Each row has a name. Each question is about the rows just above it.

[134 115 130 112 107 114 140  95  53 137  93] -> k680
[149 105 130 114  94  92  96 166 107 113 127] -> k178
[162 141 163 116  95  89 161 154 138 121 156] -> k673
[ 97 107  96  38 145 165 113  98 125 114 190] -> k534
[ 93 163 142 159 121 149 111 149 136  86  97] -> k864
[147 172 169 143 141 145 178 120 162  96 150] -> k591
Right after [125] comes  [114]
The entry that follows [178]:  [120]
What comes right after [98] in the named rows?  [125]
What comes right after [86] in the named rows?  [97]
Whose row is [147 172 169 143 141 145 178 120 162  96 150]?  k591
What comes right after [136] in the named rows?  [86]

[163 129 156 184 181  56] : k499
[162 128 157 166 151  92] : k465
[ 89 137 101  88  94 176] : k644
Right after [88] comes  [94]
The entry that follows [163]:  [129]

[ 58 164  77  80 117 123 125 132  81 138] : k837
[141  97 109 142 143  60  57  84  95 140] : k184
[145 121 128 109 117  87  80 102  94 110] : k606
[ 98  56 146 113  61 134 150 134  69  46] : k885
The entry that follows [141]:  [97]
What comes right after [146] in the named rows?  [113]

[211 137 109 127 155 137]  k291
[202 123 129 128 156 159]  k976
[217 144 119 154 170 150]  k921
[191 130 121 129 116 146]  k461
[195 131 138 152 161 166]  k357
[173 144 120 151 144 136]  k217
[217 144 119 143 166 150]  k227
[173 144 120 151 150 136]  k278
[191 157 115 169 159 135]  k36
[168 137 137 131 143 132]  k149
Right after [202] comes  [123]
Right after [211] comes  [137]
The entry that follows [115]:  [169]
What comes right after [128] in the named rows?  [156]
What comes right after [130] in the named rows?  [121]
The entry that follows [154]:  [170]

[ 92 167 108 105  71 118 157  95] -> k87
[169  92 160 165 170 151 128 111] -> k356
[151 104  95  96 140 101 173  81] -> k573
[ 78 175  77  77  72  95 125 139] -> k572
[167  86 123 194 170 176 135 136] -> k773
[100 157  45  57 104  73 136 109] -> k98
[109 147  36  42  95  64 195  84] -> k488
[ 92 167 108 106  71 120 118 137] -> k621
[156  99 104 103 154 105 165  88] -> k429
[158  99 158 157 171 144 122 128] -> k39
[112 147  60  73 111  85 137 102] -> k411
The entry that follows [123]:  [194]
The entry that follows [122]:  [128]
Right after [194] comes  [170]

[206 101 100 174 207 105 106 205 205 105 103 100 202 171 206 102]  k748
[178  97  95 165  48  95  97  54 180  97  98  97 180 167 178  97]  k889
[217 122 122 144 204 121 123 203 217 121 122 119 217 143 217 122]  k610
[ 88 185 185  48 180 184 185 178  88 187 185 188  88  53  89 185]  k179
[ 92  56  53 217 193  57  60 187  93  56  57  55  95 211  94  57]  k851
[195 193  59  45  72 192 192  76 193 195 196 196 195  49 194 193]  k650
[218 186 186  58 188 186 183 186 219 187 185 188 218  60 216 185]  k382
[ 68 171 172  63 181 171 170 182  68 172 172 173  66  65  68 172]  k929
[228 106 106 174 170 105 108 167 226 104 105 106 228 170 227 106]  k390
[174  88  87 189  58  91  90  59 172  88  89  87 172 187 172  88]  k799
[195 186 189  46  67 186 186  71 194 188 185 187 194  52 197 189]  k313
What comes right after [203] in the named rows?  [217]
What comes right after [104] in the named rows?  [105]
Whose row is [174  88  87 189  58  91  90  59 172  88  89  87 172 187 172  88]?  k799

[152 145  98 157  97  93  99 102 116] : k92
[151 145 100 155  97  94  95 103 118] : k928
[150  86 172  85  87 106 167 105 193] : k467
[156 145  90 162 100  89 102  98 106] : k312
[147  88 169  88  91 108 167 107 187] : k765
[152 144  99 157  97  93 100 102 116] : k703
[153 145  94 158 102  93 101 101 109] : k251
[ 86 164 162 118 169 169  88 170  90] : k820
[152 143  97  99  98  94 102 102 115] : k203
[ 94 168 150 128 160 153  72 159 124] : k297
[156  67 184  71  75 105 183 100 219] : k399
[151 144  99 156  98  89 100 103 116] : k305
What comes right after [164] in the named rows?  [162]
The entry that follows [168]:  [150]
The entry that follows [95]:  [103]
What comes right after [91] in the named rows?  [108]

[151 120 120 169 104 127 176 154 121 148 172 203 107 111] = k853
[147 119 106 202 164 137 161 164 124 149 172 203 105 125] = k281
[141 148  73  95 162 152  97 150 142 116 134 203 128 147] = k863
[ 90  99 161 121  88 121 112 110 119 136  96 203 136 154] = k940
[141 148  73  95 162 152  97 150 120 116 134 203 128 147] = k963
What comes right after [105] in the named rows?  [125]
The entry that follows [151]:  [120]

[125  87 177  98  66 124 105 110  74 134 163  56 148 128 102  66 118]  k729
[162 153  33 155 194 103 143 129 178 106  59 129  76 120 139 190 121]  k335
[130  60  49 151 178  81  64 139  46 186 118 183  58 195 150  97 179]  k763
[126  88 176 100  69 125 107 112  76 136 163  59 148 130 104  69 119]  k486
[126  89 175 102  72 125 108 113  78 137 191  61 148 132 105  71 120]  k137
The entry that follows [190]:  [121]
Right after [81] comes  [64]
Right after [78] comes  [137]
The entry that follows [112]:  [76]
Right after [150] comes  [97]
Right after [72] comes  [125]
What comes right after [97] in the named rows?  [179]

[132 161 120 143]  k362
[144 198 121  85]  k289
[166  99  70  90]  k34
[137 147 129 134]  k363
[123 118 200  98]  k652
[119 140  93 139]  k120
[160 135 102  63]  k937
[123 119 140 123]  k833
[ 87 189 142 119]  k204
The entry that follows [120]:  [143]
Right after [144] comes  [198]

[196 176  92 188 160  98 155 144  96  86  91  84 120 160 186 105  91  92
  77  78 194 201]  k212
[ 51  86 140  67  66 137 126 131 127 154 161 154 168 113  63 166 144 148
 158 150  54  55]  k986
[153 134  97 149 186 214 130  93 185 198 172  55  85 110 141  53 117 208
 190 211 157 129]  k93
[105 152  62 113 118 111 176 161  84 107 159 117 172 149 100 147 107 120
 130 118 101 109]  k916
Right after [110] comes  [141]
The entry that follows [153]:  [134]
The entry that follows [140]:  [67]
What comes right after [134] in the named rows?  [97]
Right after [78] comes  [194]

[126 111  41 166 114 171] -> k12
[126  62 180 165 118  73] -> k341
[126  68 167 129 122 123] -> k314
[126 121 124 174 120 184] -> k647
[126  60 183 136 123 115] -> k389
The entry that follows [183]:  [136]
Right after [124] comes  [174]

[156 153 119 124 123 140]  k183
[115 171 153 125 195 119]  k127
[147 158 149  67  89 107]  k757
[158 130 104 140 132 119]  k675
[157 157 194 154 110 112]  k932
[118 147  89 136 163 111]  k474
[158 130 104 140 117 119]  k926
[115 171 152 125 136 145]  k405
[147 158 149  67  70 107]  k503
Right after [124] comes  [123]
Right after [117] comes  [119]
Right after [195] comes  [119]

[ 58 125 124 168  91 134 123 157 123  99 131 152] = k657
[ 89 154 126 182 153  71 115  30 158 113 135 126] = k40
[ 55  81 126 151  94 134 136 156 119 100 139 148] = k805
[199 172 133  77 173 135 147 125 129 164 130 105] = k24
The entry that follows [124]:  [168]
What comes right after [151] in the named rows?  [94]

[189 118 145 161 120 155 115 117  86 101  71 208  67 208 102 112 184  94
 136 212  70] : k839
[ 96 178 147 117 169 147 142 148 149 156 185 210 185  48 154 154 138 166
 121  51 168] : k696
[147 187 167 116 190 202 117 141  99 120 132  99 131 100 115 148 211 125
 105 109 103] : k710
[130 185  77 142  85  76 118  99 169 117 145 162 148 158 123 106  70 120
 135 149 161] : k270
[126 172 172 145 173 182 155 166 100 161 138  79 132  83 158 164 191 163
 139  93 119] : k215
[ 96 178 147 117 169 147 142 148 149 156 185  47 185  48 154 154 138 186
 121  51 168] : k545
Where do [147 187 167 116 190 202 117 141  99 120 132  99 131 100 115 148 211 125
 105 109 103] appear?  k710
What comes right after [184] in the named rows?  [94]
The entry that follows [105]:  [109]
The entry that follows [77]:  [142]
The entry that follows [67]:  [208]
Right after [109] comes  [103]

[186 120 127  97 105] -> k536
[186 120 142  97 105] -> k682
[129 128 128 190 128] -> k219
[129 128 128 128 117] -> k854
[ 64 129  96 130 189] -> k271
Right after [190] comes  [128]
Whose row is [ 64 129  96 130 189]?  k271
Right after [127] comes  [97]
Where do [186 120 127  97 105] appear?  k536
What comes right after [96] in the named rows?  [130]

[ 74  78 221  69  81 207 170 112 201 103 150  91 156 210 172 101 192 215
 157 134 124 139  94 136  66  95 152 185  75 103 155 182 145 205 197  89]  k42
[ 74  78 221  69  81 207  79 112 201 103 150  91 156 210 172 101 192 215
 157 134 124 139 147 136 173  95 152 185  75 103 155 137 145  52 197  89]  k428
[101 106 148  91  92 118 105 142  91 118 181 119 178 116 107 101 111 137
 172 131 123 149 182 176  91 134 126 106  90 128 178 181 181 112 105  96]  k847
What comes right after [92] in the named rows?  [118]
What comes right after [107] in the named rows?  [101]
The entry that follows [148]:  [91]
Right after [90] comes  [128]
Right after [111] comes  [137]
Right after [205] comes  [197]

[179 221 104  75 201 148 184 198] -> k781
[ 95  62 106 155  95 147  73 109] -> k409
[ 39 175 162 117  59  68 170 176] -> k514
[ 92 122 175 206 113 121  55  51] -> k180
[ 74 179  65  78  96 205 195 222] -> k483
[ 78  74  88 148  55 146 227 166] -> k391
The entry that follows [146]:  [227]
The entry that follows [122]:  [175]
The entry that follows [184]:  [198]
The entry that follows [96]:  [205]
The entry that follows [221]:  [104]
The entry that follows [206]:  [113]
The entry that follows [106]:  [155]

[ 85  94 139 120  81 146 116 119 148] -> k182
[ 80 101 107 189 112 179 127 174 107] -> k325
[ 99 148 170 106 148 112 100 121 106] -> k265
[142 110 155 141 100 107 125 175 111] -> k489
[121  93 103 101 150 129 183 161 133] -> k786
[105  81  87 189 147 170 104 149 106] -> k846
[ 65 132  91 156 100 144  91 106  98] -> k810
[159  93 161 188 186 141  95 127 134] -> k38
[143  96 100 142 122 151  97 190  98] -> k236
[142 110 155 141 127 146 125 136 201] -> k154
[128 131 176  84 166 140 133 149  84] -> k185
What comes right after [151] in the named rows?  [97]
The entry that follows [132]:  [91]
What comes right after [104] in the named rows?  [149]
What comes right after [166] in the named rows?  [140]
What comes right after [128] in the named rows?  [131]
The entry that follows [119]:  [148]

[148 189 173 128 202 195]  k931
[202  93  72 130 193  94]  k563
[ 71 169 101 155  65 148]  k22
What comes right after [155] in the named rows?  [65]
What comes right after [173] in the named rows?  [128]
What comes right after [71] in the named rows?  [169]
What comes right after [101] in the named rows?  [155]

[116 145 122 143 169 108  98 114 147 121 120 118 144 120 121 131 141 107
 141 164 132 127 172 155 196 106  92 171 109 132 126 104] -> k295
[142  95 103 135 180  97 135 120 113 124  81 113 199 128 153 159 135 129
 196 167 146 156 171 149 210  93  95 182 139 119 147  87] -> k132
[128 133 160  78 115 126 180 147 210 146  97 126 125 137 136 130 124  99
 167 149  96 156 105  64 129 196 102  97 123 141 156 108] -> k720
[113 148 154  91 111 125 185 143 199 132  97 138 153 168 147 145 128  96
 151 169  86 162 107  88 147 150  80  94 106 131 143 129] -> k53
[115 125  81 160  55 157 133 143  69 122 171 115  51 110  80 133 114 155
  91 101 143 109  81  82 140 124 160 123 159 123 124 140] -> k275
[113 148 154  91 111 125 185 143 199 132  97 138 153 168 147 145 128  96
 151 169  86 162 107  88 147 150  80  94 102 141 147 110] -> k713
[116 145 122 143 169 108  98 114 147 121 120 118 144 120 121 131 141 107
 141 164 132 127 172 155 196 106  92 171 109 132 126 130] -> k58
[116 145 122 143 169 108  98 114 147 121 120 118 144 120 121 131 141 107
 141 164 132 127 172 155 196 106  92 171 109 132 126 135] -> k566
Where do [116 145 122 143 169 108  98 114 147 121 120 118 144 120 121 131 141 107
 141 164 132 127 172 155 196 106  92 171 109 132 126 135] appear?  k566
Right after [182] comes  [139]

